Each path below is one point turned by a fixed rotation once a step. After each direction that follows a path, write how fast that rotation turns it, in deg/step (0 if it stays still).
Each turn is a multiple of 5 degrees from 10 to 175, or 0.
Each row of a path follows its step; steps can be skipped.
Path 1:
step 0: [ -9  -3 -10 -11  -5 -19 -11 -25 -35   0 -33  10 -10 -20 -12 -24  18  15
  21  72  37 -13  -4 -22 -19 -26   1 -11  38  31  35  -3  24  -2  10  17
 -39  -4 -11 -51 -26 -38   8 -12  28  -8  -9]
step 2: [  2 -34 -42   8  -8 -33  10 -29  -8  -4 -15  -2   7 -38  28  49 -33  26
  39  -7  -1   0 -42  27  30   9  41 -11 -18 -11   9 -29  -3  -2 -13  26
  -7 -12  14  35 -11  11 -10 -35  14 -44  21]
step 3: [ 39  28  18  16 -37  27  32 -25   7  26   7  18  -6  44  -3 -14  -1  -7
 -27  -5  13   5 -21  25  -4  18 -55 -58  18  17   4 -42 -11  18  15 -42
 -11   2  13  36   1  36   3  12  15  11  -2]
step 4: [-61  20   9  25 -10   5 -30  -1 -17   8 -14  -2 -13  38  20  19  26  33
  13 -27  20 -17  -1   0  35 -10   5  18 -20 -25  -6  40 -33  19 -25 -14
  -3  33  26 -18  29 -28  27 -11  40 -10 -37]
step 6: [ -3   9 -43  39 -12 -40  -2 -41   8  18  37 -52  35  -8   1  36  -5  -2
  -8   8  13 -28  47 -23 -12  -8 -13   1  15  -3 -30  23  24   2  48   5
 -32   0  -4 -15   3 -31   5 -11 -34   4   1]
step 7: [ 26 -34  -5   2 -40   9 -10  28  -6 -43 -19 -13 -26  20  13 -14 -19 -10
  16 -45  35   6  -4  20 -16  36   7 -15   7 -13 -25   6  -4  21 -22   4
  53 -36 -36 -24 -14  14 -18 -24 -34  -5  38]
step 8: [-22  14 -32   9  11  11 -30  -1 -21  13  -9 -20   7 -27   0  25   7 -38
 -25 -10   6  27  -8  -1  10   7 -43 -16 -15 -21  17  -5   5  -4 -14  37
   2  22  36  64 -38   1 -35  -1  39  55  13]
step 9: [-17  41  22  28  10 -10  -2  15 -61 -25   6  34 -15  16  -6 -24  43   8
 -40  16 -38 -15 -33  14   7   2  11  -4  22 -16 -18 -15  24  29  -8 -29
  -2 -32  16 -20  -9  -9  35  35 -17  -8  26]
step 10: [-42   8   1   5  15  44   3  -2  20 -27 -16   4  -3   3 -39  -8  30 -16
  10  17 -16  -9   3 -29 -33  -2  23 -26 -33  11  10  19 -35 -22  -4  37
 -37  37 -29  11  53 -40 -25 -26  -9 -17   9]
step 11: [ 22 -25  17 -46 -13  -6  -1  16  -7  35 -14 -30   7 -21  40  21 -27 -18
 -28  41 -27 -16 -16 -53 -10  35  22  -3  15   7 -16  26  39  -7   7 -25
   5  23   9 -10 -13  19   8   5 -16 -53   6]
step 12: [ -8   1 -42  53 -46 -15  50  26  51  -6  -2   4  18 -21 -17 -19 -18  10
 -36   1  13   9 -12   1 -24 -10   6  15  23   5 -25 -21 -35 -14   7  35
  18 -20   2  10 -24   6  17 -45   8   0 -33]
Speeds:
[ -3 -24  -6  13   5  -4   0   7  -9   5   0   6   1  11 -10   2 -12   2
   2   1   2  -7   8   7 -11  11   8   1   1   5   2   2   3 -14  18   2
   6   6   3  -5 -14   6  -5   0   1   3  -2]
65
[  1   3  -3  -9   4 -14  -2   3   5  -9  -5 -11  14   1  17  -6  -4   0
   6   9 -10   2  12 -15  -7   1   2  -7  -8  14  -5  -5  -3   2  13   3
   7  -3  -4 -10   0   1   6 -17  -2  -1   0]
70
[  7  -5  -1   0  -2   4   0  -5  -3   4  14  -9   5  -6  -4   9  -4   5
   3 -15   0   9  -5  -9  -1  -3   8  -5  -3  12 -12   3  -7 -12  -2  -2
 -16   2 -12  -1  -4   8   0   3 -14 -15  15]
80
[  5 -16  -3 -12  -8   1 -14  -9   0  10   8  10   4  12   0  -5   7  -5
  -7  -3   4  10   4 -10  -6  -3  12  -8  13 -12  -5  -3   0   6  -4  -9
   3   5  -8   7  -2  -9   2 -14  11   0  -1]
95
[ -6  10  -3  -6 -12   3  -5   3  -2   3   1  -2  20  -2  -1  -7   5   4
  -8   1   2  -2  -3   9   0   4   2  10   5  -5 -15   8  -1   4  16 -20
 -10  -3  12  -3  -5   6   7   3 -12   8  -7]
135
[-13   2   0   2  -9   1  16  -6   8   8 -10  10  -1   1  14   0 -16   3
   3   6  -1  -9   5   1  -1  -3  13  -1   4   9  -1  -7  -6  -8 -12 -15
 -11   0  -2  10   2   9   4   2  10  -6  -9]
35
[  0   6  16   0   3   3 -22  13   7  -5 -14  -4   1  -2  -1  -3 -13   1
  -1  -7  11  -9  -4  -9  11   8  -6  -1   0  -4   3   9  -1  -9   1 -12
  -3   8 -15  -2  -4  -2 -10  -6   8  -2  -2]
110
Path 2:
step 0: [  5  14 -30 -32  33 -12  -4  -4  37  -1   6 -41 -48 -24  22  -9 -13  29
 -38 -20  -3  14  51   5  -8 -21  16 -17  14 -36 -11  10 -11 -26 -11   3
   5  67 -15  27   2  21  51 -68   0  13  -2]
step 1: [-16  -4 -42 -20 -23 -31   7  -8  37  15 -26  30   1  46  34  23  31 -30
  14  15 -38  45 -23   6   0  -1   2   3 -17  10  -1  -1  14  54  49  29
 -43 -18  15 -29  -7 -45  24 -26  13 -39  -5]
step 2: [-20 -13   0  67   9  26  19  -5  20 -14 -43 -26  21 -58 -30  20  20  54
  -7 -19 -29 -31   8  18   0   2 -16   1  -6 -19  32  16  37  -2 -29  23
  17 -62  -2  10  27   7  10  20 -17 -40  10]
step 3: [-19 -10 -11 -46  28  19  -3 -26 -31  34  23  36 -22  11 -40 -30  20  -8
   2  15  27 -30  45 -43  25  36 -35 -13  37  29  -8  20  19  35 -17  -8
  40  22  16  46 -19  11   7 -32  17 -32  16]
step 4: [  9 -16  14 -32 -45 -34  31  -4  16 -30  28 -21  -5 -27  10  22 -12   7
  24   6  -5   6  62 -51 -36 -11   7  35 -24   1 -23 -35  24   8  11 -40
 -22  19  27 -35  -5 -49   5  41 -22  -7 -32]
step 6: [-38  -3 -17 -32  25 -34  36  53  18   7 -29 -17 -17  41   8  10 -25  -2
 -33  30   7  -9  -3 -14 -12   5 -50  50   1   0  58 -17   9   4  -9  41
 -17   4 -10  45  -8  26  -2 -53 -28  14   5]
step 7: [ 27  18  61  10  -8 -37 -32 -52  38  23   0  28  21 -37  25  38  11  22
  10  18 -24   3  26   7   9  29 -11  -7   1   8 -18  18  37  20  84  -4
  -2 -37 -20  21   2  -2   3 -23 -26   2 -16]
step 8: [ 20  17 -29  25  29  23  57   4 -16   7 -21 -19  16 -21  16 -58 -11  19
  64   0  -2  24  22  -3  15  66   5   1   1  -3 -39 -26 -14   3 -51  15
  31 -43  19  -1  19 -34 -12 -12  15 -25  15]
step 9: [-12 -51 -25 -22  41   7  18   4  19  24  50  13 -29  25 -16   1 -19  54
  20  -2   6 -29  -1 -39  17 -29  27 -20  -6  22 -11 -24  14 -24  18   3
 -35  37  -6  15  -6  46  19  28 -47 -42  24]
step 10: [ 30 -11  21  32 -66 -11   0   8  -2  21  38  31 -43  22  19 -19  32   1
 -31  11 -13  51  17  27 -23   1 -29  25 -11 -50 -14  21  55  20 -30   6
 -12  25   9  -9 -20  -8  -4  -2 -23 -11 -38]
step 12: [-36  -1  22  31  39  36 -10  11   8  24   3  -7 -14  57 -35  49  35 -26
  22  21  -4  39   7 -38  -8   0   4  19  16   1  15 -48  15 -20  39 -16
  23 -28  -1  67   9 -17  23 -17  -2   1  20]
Speeds:
[ -2  -7  -6  -4  -2   1  -9 -11   6  15  11  -2   2  10  -4  -3  -5   1
  10 -11  -1  -9 -10  12   4   8  -9  -3  -2  13   1   6  10   1  13  -1
   3  -1  11 -10 -14  -2   1  -1   7  11  11]
175
[ -5  12  -6  12  -1 -12   7  -7   3  -8  -1 -13  16  14   1  -3   2   3
  18   4   4   1  -2  11  -4 -17   8   4   4   8 -10  10  -6   6  -2   0
   4  -3   1   7   0 -10  -3   9   0  -7   4]
110
[-14  -5  -1 -10  -8   0  -1  -5  -2  -8  16   1   6   4  -8  10   7   5
   1  14  -1  11   4  -9   0  -4   6   9 -11  12   4  -2  -7 -12   8   4
 -16 -12  -2  -7  -3   4  -9  -9  -1  -4   6]
135
[ 11 -13  -1   7   0   4  -3 -17  -6   4   1  12   3  -4  -4  18  -6   8
  -4   0 -12   4  -1  -4  -1 -13   4 -12  20   1 -10   3  -6  -1   0   1
  -3   4  -5  14  -6  -4  -4  -8   4   6   5]
160
[ -8   0  12  -1 -14   4   8   5   8   0  -2 -11 -13   8   8   5  -1   8
  -7   7   4  -2  -2  12   9  -7 -13  -4   6  -9  -3  -7 -12  -9   7 -13
  -5  11   8   2  -7  -3  -8  -3  14  -5  -4]
65
[  1   1   2 -19 -16   0  -6  -1  12  -1   4  -2   6  -5   7  -2  -5   5
   7   3   0  14   3  -4  -1   0   0 -17  -3 -13  -3  -3  -4  23  -4  -2
   1 -12  -8  -7   3  -9   2   4   7  10   2]
110
Path 3:
step 0: [-35 -30  43   5 -41   5  -4 -27  -1 -36 -12  14 -49  -5 -46  10  -4 -17
   0  -3   4  27   9   0  24   6  19  39 -29   2  16   1 -18   7 -10  30
 -24  20 -35  -5 -31  29  23  51 -34   9  16]
step 1: [  2 -13 -10  36 -25 -42  52 -48   1 -43  14  12 -30 -18  -8  11 -21  -8
 -17 -18  12   5  -8  29  22 -25   3   3   4  27   1  30 -17   3  15  22
 -39 -29  29  17   2  25  15  12 -63 -12  30]
step 2: [ 29  18   8   4 -29 -25  -1 -21 -16   1  23  10 -17 -45 -37  32 -19   6
  17 -46  -4  -3 -23  23  -7   3   2 -18  14  27 -17 -24   0  -6  40  -6
 -25  50  15  44  -5   0   1   7 -16 -53  48]
step 3: [  1  32   6 -10 -10  -3  22 -10 -28  -4  16 -38 -29 -41  10  28 -11   4
  42 -27  -3  24 -11 -14  14 -51 -23  40  -3 -26 -38  -9  -7 -16  41  13
  -9  43 -21  22   6  29   4  43  24  11  24]
step 5: [ 23 -13  27  19   0  11  15 -26  10 -41  -7   8  37 -74 -41  22  20 -18
  -1 -14  -6   6 -11  20  42  -7  10  14 -21  32  -9   5  -6  10   0  31
  -6  -3  30 -17 -14 -20  31  45 -37  30  18]
step 7: [-20  -2  12   3 -20 -32  20 -38 -22 -29  26  -7 -39 -10 -10  23  18   4
  35  27  12   0 -36  -2 -33 -46 -22  22 -34  13 -11  11 -33  15  50  28
 -16   1  17  47  14  18  -2  -8 -33 -24  19]
step 8: [  4 -23  26  15 -23 -47 -36  -5 -17  -1  19 -34   8 -37  -9  12   3  -3
  11 -25  12  -3 -35  35 -26   8 -34  10  11 -34 -42  -7 -14  -8   4  25
 -22  38  -4  16 -17  19 -11  49 -44 -28  33]
step 9: [ -8   8  15  -5 -32   1  -2   1  -7 -67 -20 -20 -40 -35 -18  -6   5 -12
   6 -46  -6  21   0  15  44 -33 -12  19   4 -20 -16 -14  18   2 -32  21
 -10  41 -13  28   0  -5   7  63 -15  29  25]
step 10: [ -2  20   7  33   2 -19  40 -40 -35 -64  13 -10 -15 -22 -20  21  -9 -10
 -15 -15  -5   8  -2  23   6 -14  43  35  38  15  37  15 -35 -32  -1  -6
   3   3 -13  -6   8  -3  40  30 -16  13  41]
step 11: [ 28  10  -9   5   8 -24  33  -7 -45 -31  20  35  26 -44 -43  50   6  13
  29 -11  18  18  -1  11  -4  -6   7   4 -26  39 -16  -9 -26 -28  23  31
  15  15  50  26 -20  -5  27   1 -14  -8  27]
step 12: [ 13  29  -6  24  -9  19 -21 -15  -7 -10 -20  -9  -4 -63 -15  37  -4  23
  44  11  22  28 -25 -15 -10   6   3  33 -37 -23 -14   1 -28 -23  39  30
 -53  40 -21  17 -23  20   1  11 -13 -18   2]
Speeds:
[  9   5  -9   8   6  10  -5   9  13   2  -8   2   2 -10  -2  -2   3   0
  15  -7   0  -2  -7   2   7  10   4  -3   5  -5  -2  -6  19   7   0  -4
 -17   8   4   8  -1 -20  -1   8  -7  -5  -2]
110
[ -1  15   1 -16  -6   1 -14   5   5   6  -6 -12   4   0  13  -3   8   3
   0  -2   5   7   1   6  -1  -9 -13  -3   8   4  -6  -7 -13   2   7  -5
  -6   5   1  -1  19   8  -7   4  -6 -15   3]
70
[  0  -1  10  -3   2   1   5 -13   1  25   1  14  -3  -3   7   8  -9  -2
  -2 -10  -5   0  17  -4  11  -1   3   1  -2   6  -6   5   9  10  15 -10
 -12  -2  -4  -5   0   9  -2   4  -2   2   2]
25
[ -3  10  -9 -11   2   2  11   5  -9   8   2   3   6 -12   4  -2   7  14
   2   2   0  -7   2   9  -3   0  21   4 -10   4   0  -3 -17   8  -7   2
  -3  10  -2 -13  -1  -7   1   4  -1  12 -11]
55
[ -6  -7   5   3 -20 -15   9   7   8   8   4  -9  -9   8  -6  -4 -11   2
   6   7 -13  -7  -5   9   3   1   2 -11   4   0   0  -2  -1   8  -2  12
 -11   6  -4   4   3   2 -15  -7 -11   2  -7]
55
[  2  -2  -6   2   8  -2   0 -15 -17  -6  -7   0   0  14   7   1  -4   1
  -1  13  -4  -1 -10  10  -5  -5   9   2   3  -3   3  13   1   9   5 -13
  -7 -13   0  10  18 -10   0   3 -10   3  -1]
120
[  6  -6  -6   2   6 -18 -11   1  15   3 -12   5  -3   1 -11  -7  15   2
  -6  10   1  15  -4  -7  -7   1   8   3  -3   5  -4  -4  -5  16  12   5
  -9  -7  -4  -2  -5   8  10  -2   3   4  -2]
55
